One turning vector, and how many ticks it has turned:
The counts run from 0 to 503.
[ -6.8   1.9 -26.6  15.5  15.7  49.9  25.7   1.7 -21.5 -11.4  13.6   4.7
   7.8 -15.7  -4.3   9.4  33.6  22.0  32.5 -13.8 -31.1   2.2 -23.3 -13.1
  29.8   2.9   2.0  -8.0  10.1 -19.6 -17.4  -8.0   5.9  -6.5  -9.4   6.0
 -23.1 -18.3  -9.3   8.5 -28.5] : 377
[ -4.1  -8.6  -4.3   3.5  32.7  -7.7  29.8   4.7 -39.4  -9.7 -36.2 -19.4
 -17.7 -14.4 -12.0  -2.3  32.6  52.4  33.1 -11.9 -13.3 -23.0  -0.2 -15.6
   8.7  -7.6  15.1  21.9  -1.8   9.2   5.7  -7.7   6.1   5.4   7.4 -18.9
  -5.3   8.8   9.4 -13.3  20.1] : 452
[-23.6  -4.0   0.7  -0.8  42.0 -11.5  38.4 -16.4 -24.3   4.8 -23.9  -0.2
 -16.7  -3.2  -0.2   9.6  18.9  26.8  42.3  -0.9 -14.9  -3.4   7.9 -10.8
  15.0  -9.1  34.8  51.7  11.0   6.1 -26.3   3.7   0.0  24.9   7.5  12.6
  16.3   2.0  -5.3   2.2   5.5] : 437
[ -3.7   2.1   1.3  10.9  30.2  35.2  17.8 -10.2   9.8 -20.9  -4.2   2.0
  34.0 -15.3  12.2  -4.6  37.3  11.0  13.6   0.5 -34.1   0.6 -30.5 -23.8
   7.7   8.0  17.5  14.3   4.8 -39.8  -3.5   0.2  18.0   7.8  25.0  10.8
   8.3  -2.3  17.2   7.4 -28.2] : 118
[-29.7 -18.2 -47.1  -6.1  -0.1 -29.7  25.4 -15.4 -35.3  -6.3  14.0  20.3
 -23.7   2.1  -7.9 -26.0  41.4  21.1  -4.9   7.1 -15.2  -3.7 -44.3 -14.3
  14.9   3.4 -20.7   2.2  -1.3 -35.3  19.4   0.8  18.0  12.5  13.6  12.1
 -13.2  16.1  -5.6   5.1   3.7] : 223
[-15.9 -13.5 -15.7  17.8  -0.7  13.2  26.3 -19.1 -20.8 -20.9 -22.7   7.5
  -9.1   8.9   1.1 -44.4  42.5  42.5  -0.7  15.0  -3.2 -21.6 -13.2 -13.9
  10.2  29.1  -7.4   3.5 -11.4 -26.5  21.8  11.7   4.1   9.3  33.9  -8.0
  -3.0  -9.1  27.7  25.0  19.8] : 338
[-11.8   4.6 -13.5  10.7  31.1  -2.0  36.1  13.8  -8.7  10.4 -11.0 -26.4
 -11.8 -21.8  16.7  19.3  13.4  42.4  42.2 -22.4 -22.6 -21.0  10.3  -8.5
  12.9  -4.0  28.2   9.0 -11.5  19.3 -29.9   1.5  -8.7  -8.8  10.0  -0.7
  20.3 -18.7   7.3  -8.3 -15.9] : 173
[-24.4   8.9 -60.9   5.3  16.3  16.5  11.7 -13.8  -2.3 -20.9  30.9 -12.5
   2.3 -15.4  10.6  -6.9  34.1  -1.0  10.5 -24.3 -32.3   1.2 -16.2  -7.2
  31.1  19.9  -8.8 -24.3  -5.1 -15.1  -9.9  14.9  10.9 -25.4 -14.3  28.5
  24.9 -20.3   0.3   8.6 -15.4] : 229
[-27.7   8.2 -25.0   0.1  36.0   8.1  -0.9 -18.6 -12.2   6.7   6.5  15.9
 -26.1  28.9  15.8   3.0  41.1 -17.8  -5.0   3.0 -34.2  -9.0 -32.3   2.2
 -20.3   1.1 -30.3   0.6  10.2 -15.7 -28.7  -9.7  18.0  -1.0  26.1 -24.1
  15.0  -4.4 -16.4 -11.1  -2.2] : 385
[-24.7  30.2 -16.6   0.0  10.8 -10.3  20.3   0.2 -15.7  18.6 -11.4 -22.9
   0.8 -25.2  11.9   8.2  27.6  17.0   0.8  41.4   2.7  15.1 -40.1   5.4
  47.7  16.7  -4.4  -4.3   4.9 -14.2 -12.6 -13.5  20.6  -3.8  10.5  30.6
   6.5 -17.7  -1.5  15.9 -10.8] : 218
[-32.4   7.5 -19.6  33.2  22.0 -18.8   3.6   7.2  -5.6   0.0 -22.2 -20.6
 -25.0  -5.8   4.0   8.4  20.0  42.5  42.5  -8.6 -12.4 -11.9  24.2  10.4
   4.2  19.9  18.9  -4.3 -27.8  28.8 -13.4  15.8 -13.4 -21.2  13.0  10.3
  -0.3 -20.5  29.9   3.8 -19.6] : 42
[ -8.9  29.8 -25.6  24.6  20.7  51.0  14.7  -8.6   1.4  -0.9  -3.0 -20.8
   8.4 -19.4  14.1   7.8  26.1  24.0  42.3  -8.8  -5.6  -1.5 -20.3 -10.1
  16.5 -11.1  26.9  -5.7  -5.5 -22.8 -19.1  -5.8  29.8 -18.4   2.7  -9.5
  16.0 -19.9  -3.6  10.2 -10.3] : 362
[-13.8 -21.1  10.4   8.1  26.0 -11.1  -3.7 -10.2  17.9 -26.6 -37.6  -3.1
  -2.0  17.6  17.9  -9.8  19.3  24.7  24.6 -21.2 -32.2 -19.9  -2.7  -9.3
 -10.9  47.1 -12.6 -21.4 -18.8  21.5  -4.3   9.7 -27.8  -8.9  26.8  19.0
  15.4 -27.7  19.9  -1.8   4.3] : 301
[-27.4  -8.4  14.2  23.1  40.4 -17.0  -0.1 -27.3   1.4 -17.4 -11.1   9.8
 -16.1  26.5   4.4  -2.9  27.0   9.3  18.0  -7.0 -36.0  -5.7   4.6  -1.3
  -7.9  22.7  -0.7   8.7  -9.7  17.1 -25.0  44.7 -20.2 -11.7  18.0  31.1
  11.5 -20.6  13.4 -10.4 -16.7] : 285
[ -9.9 -14.0  -5.9   3.6  40.7   2.7  11.4  -4.7 -24.7  -5.0  -1.9   8.6
 -23.2  19.5  10.8  11.1  31.1   7.3  18.4 -38.2 -45.5 -17.8  -2.1 -15.6
  -7.2   1.8 -13.9   7.0 -14.1  38.5 -29.5   7.8 -10.7 -14.6  -2.4 -16.3
   3.7 -18.6 -13.0 -21.8  -9.6] : 415
[ -7.9 -21.1  17.1  -8.8  30.2   3.3  11.1 -42.3  -9.1 -39.6  13.6   3.7
  22.9  10.1 -22.4 -14.8  49.8   3.8  11.0  -8.2 -32.5   2.4 -29.8 -27.6
  16.1  27.0  13.2  12.8   1.4 -28.7  -0.3   8.1   3.9   3.8   4.5  26.9
  14.9   6.4   5.1  -9.0   8.8] : 265
[-13.3  -9.4 -23.3  -2.4   4.6  12.3  37.4 -27.5 -26.5 -27.2   7.9 -16.8
 -12.9  -4.2 -15.9 -22.9  32.7  45.2  16.0  21.0  -9.2  -8.5 -23.8  -8.4
  37.6   5.6  19.9 -17.2   5.9 -48.4   4.2   1.6  -3.8  12.6   1.8  13.4
  -6.3  -2.5 -10.7  12.0   6.9] : 76
[-24.4  12.7   1.7 -11.5  32.5   5.8  37.4  -3.5  16.8  11.1 -12.3  24.8
   6.2  19.0   4.6  18.0  16.7  10.1  38.4   6.3 -38.0   3.3 -27.8   0.2
   4.7  23.4  -5.2   4.7  27.3 -16.4 -25.8 -26.4  17.5  31.9  19.6  17.6
 -10.3  -3.2 -27.1  17.9  -9.3] : 406
[-23.5  14.8   7.0 -14.5  23.1 -10.0  -2.8  -5.1   9.7 -22.6 -27.0 -18.0
   7.5 -30.3  23.5   4.5  27.4   2.1  33.5  16.3   0.6  13.9 -11.5  -6.1
  13.2  50.6  25.1   2.8   0.2   8.4 -20.9 -14.4   2.9   3.6  17.7  36.1
  37.7 -23.4  18.9  -0.2 -10.5] : 29
[-12.5   7.2 -12.7  11.0 -21.3  -8.7  40.1  -0.2 -12.7  -0.8 -13.2 -22.6
 -10.6 -29.4   9.8  -8.5  24.6  59.3  26.1  24.2   1.8  -8.3 -29.5  -4.5
  10.2   6.8  11.1 -30.4  -0.2 -28.1  -4.4 -18.0  -4.0  12.9  29.9  16.3
   4.4 -22.4 -12.4  -5.4 -10.1] : 334
[-31.9 -15.3  -7.5   5.7  10.1 -26.7  12.0 -30.2  -3.8 -31.2 -19.7  14.3
 -24.3  20.8   1.7 -26.1  28.3  31.3  24.1 -13.9  -8.3 -18.7   3.5  -1.2
  -4.4  41.0  -9.0 -13.2   5.0  10.6  -2.2  24.4 -11.2   6.2  14.3  22.5
  12.1 -19.2  -3.2  -3.4  38.3] : 38
[ -1.3 -15.6  35.1   8.6  49.3  -2.1  13.4 -30.7  -2.1 -15.8   0.2  -2.3
  22.1  24.6 -27.7  -2.3  38.2  13.0  22.4   1.6 -43.6  -5.5 -26.0 -23.1
  12.6  28.4  12.5  12.5   2.0 -15.3   9.1  -2.6   5.2   3.9   2.0   7.3
 -10.1  13.0  12.7   4.6  -4.8] : 264
[-16.5   1.9  24.7 -15.7   9.4   4.9  32.1   5.3  -4.5   4.9 -20.6  10.0
  14.8 -36.5   7.8  11.5  30.5  -1.3  43.8  21.4  -3.6  18.9  -3.9 -10.4
  24.7  40.2  11.6  26.3  11.9  -0.3 -31.6 -14.2  -1.6  14.1  21.2  13.3
   5.6 -30.2   6.6   9.5 -17.2] : 161
[-33.7   4.7 -28.6   4.3  11.6 -23.9  26.8  14.1  18.2   5.9 -21.3   7.8
 -22.1   2.7  36.9 -15.1  27.8  39.0  29.2 -22.5 -14.2 -13.0 -14.3  -2.3
 -14.6  37.5 -31.9 -12.5 -13.2  15.0   1.1  -6.2   1.9   4.2  31.7   9.1
   8.6 -17.7  -5.3   8.0  19.8] : 185
[-26.0  15.5   0.9 -13.9   0.0  -5.3   6.1  -0.1   2.9 -16.0 -19.1  -8.0
  16.0 -44.6   5.3  10.5  24.5  13.4  61.5   4.5   9.9  12.5  -9.0  -0.2
  -3.7  44.9  27.7   4.5   3.7  11.1 -16.9 -20.5   7.0   3.7  20.4  15.3
  31.5 -19.4   3.1  -7.4  -9.1] : 30
[-40.4  23.6  -4.5   0.3  38.3 -41.4   9.3 -16.5   8.2   5.4  -9.6  -5.6
 -22.5   4.6  12.9  19.5  22.7  -0.7  28.1  12.5 -28.1  11.1  -8.2  15.6
 -13.1  28.9   2.7  11.8  -5.0  25.6 -34.1  12.9  -6.4   1.2  27.5  33.9
  29.8  -7.4  -6.0 -12.2 -17.3] : 12
[ -9.6 -19.1   7.9  10.4  23.9   1.9  28.6 -14.7 -37.3  -6.0  17.2  22.6
  -3.4   4.2 -19.2   2.4  35.4  11.2  31.3 -11.1 -29.7  -1.8   2.4 -17.8
 -12.4 -17.3  16.6  42.1 -10.8  -6.0 -21.1  15.8   4.9  -0.2  13.6 -20.1
  -5.1  -6.1  -1.5 -34.0 -28.2] : 136
[-24.1  38.5  -4.3  13.9  -7.3 -10.1  39.3   2.3 -14.8  16.2  21.8  -3.1
   7.8 -22.3 -17.9  -2.8  31.6  13.1  43.8   9.7  18.6  16.5 -25.7  -1.1
  22.8  24.7   8.9   6.3  -4.8 -20.7   7.6  -7.3  39.2  -7.2   4.3  -3.8
 -12.0 -19.5  -1.3  16.1   9.1] : 220
[-17.4   1.6 -28.8  19.2   1.7  20.9  10.1  -5.8 -50.8 -23.3 -27.3  -8.6
 -14.0 -25.9 -17.3 -10.7  36.4  38.0  44.9   4.3   7.4  -6.6  -6.1 -17.9
   5.9 -17.5  28.7  11.9  -0.2 -13.7   5.8  -3.1  15.4  -6.4  15.4 -19.1
   1.2  -3.3  18.0 -11.0   3.7] : 62
[-21.5  15.4 -54.3   2.2  14.5   8.0  -4.0  -4.4  -8.0 -16.4   1.1  -8.5
   4.6 -18.7  30.0 -25.3  40.3  -7.8   5.9  -8.9  -4.3   2.8 -14.3 -14.0
   5.6  27.6 -24.8  -4.1 -21.6   3.7   3.3  12.2  21.1 -26.5  11.3   5.7
  31.1 -22.6  24.9   5.0  -4.5] : 213
[-22.5   7.6 -29.1  23.6  40.2 -10.3  19.7 -22.2 -12.3  -5.5  15.7 -12.0
  -8.8  27.3   4.6 -14.0  47.1   1.7  -1.0 -12.3 -29.1 -14.4 -22.3  -4.2
  23.0  24.9 -24.8 -16.0 -16.6   5.6   5.0  34.6   4.5 -30.1  -9.5   5.8
  -1.0 -22.2  15.7  27.2  13.9] : 227
[ -8.0 -16.9 -24.4 -18.4  12.1  -5.5  32.6   3.4  -1.8 -18.8   3.1  -5.9
 -16.8 -23.9  31.7   1.7  31.7  27.1  23.8 -26.7 -29.4 -17.9  -0.7 -15.2
  15.2  28.5  -4.5 -18.0   0.1  17.0 -22.1   4.6 -36.0   4.3   3.1  20.0
  30.6 -30.3  -5.9  -6.3  -6.5] : 171
[ -4.2  -0.5 -12.1   1.4  13.0  46.1  16.9  -5.9 -18.7 -24.1  -0.4   8.1
  29.3 -18.2   5.0  -9.1  44.2   0.1  27.5  -4.3 -31.5   8.3 -26.6 -25.2
  -6.7  -4.1  23.9  26.2   1.0 -40.1  -7.5 -18.9  20.4  -3.9  21.8  -8.2
   6.4  -0.3   5.2  -6.4 -36.2] : 119
[-20.6  14.5 -17.7  36.9  -3.0  15.6  13.3   8.1  -9.4   6.6  -8.8 -14.8
  -0.5  -5.5 -14.4  -1.1  32.7  26.7  45.1  23.9  -2.6  -5.7 -12.3   7.1
  16.5  38.1  -2.8 -33.7 -10.3  -7.4   8.5 -14.2   2.5  -4.8  18.0  -4.7
 -34.1 -23.4  16.6  32.5  -9.8] : 73
[-19.4  24.0   9.7  26.7  55.3   0.8  18.9 -20.8  -5.4  -5.0  -6.6 -16.1
  20.0   3.5 -17.8   4.7  25.7  24.8  16.0   5.4 -29.7  16.4 -34.6 -13.2
  20.7   0.0  25.3  25.9  -2.0 -16.2  -0.1  23.4  33.1 -15.1   3.1  29.5
  -2.0  -3.7  13.0   8.3  -6.8] : 248
[-17.4  25.3  -3.2  -4.5  24.0  11.6  21.2 -19.1 -25.6   2.4  13.2  -5.1
  11.0  -5.3 -28.1  -2.6  48.9 -16.3  35.4   7.6   9.6   6.8 -35.1 -10.6
   6.8  24.6  11.7   1.7  13.7 -13.1  -0.1 -25.7  35.0  -3.9  -1.4 -24.5
   4.9   5.8 -10.5   3.6  16.5] : 236
[ -1.8  -8.3 -20.5  -6.4  19.0   4.3  39.9 -18.7 -24.4 -23.7  -4.6 -11.6
  -1.2  -3.4  -2.9 -40.5  42.4  37.1   3.7   0.2  -3.5 -18.1 -31.5 -22.6
  37.4  22.5   1.0  -0.1   5.4 -27.9  20.7  -7.9  12.0  11.0   0.8   0.0
   3.0  -0.8   5.5  22.1  32.1] : 207
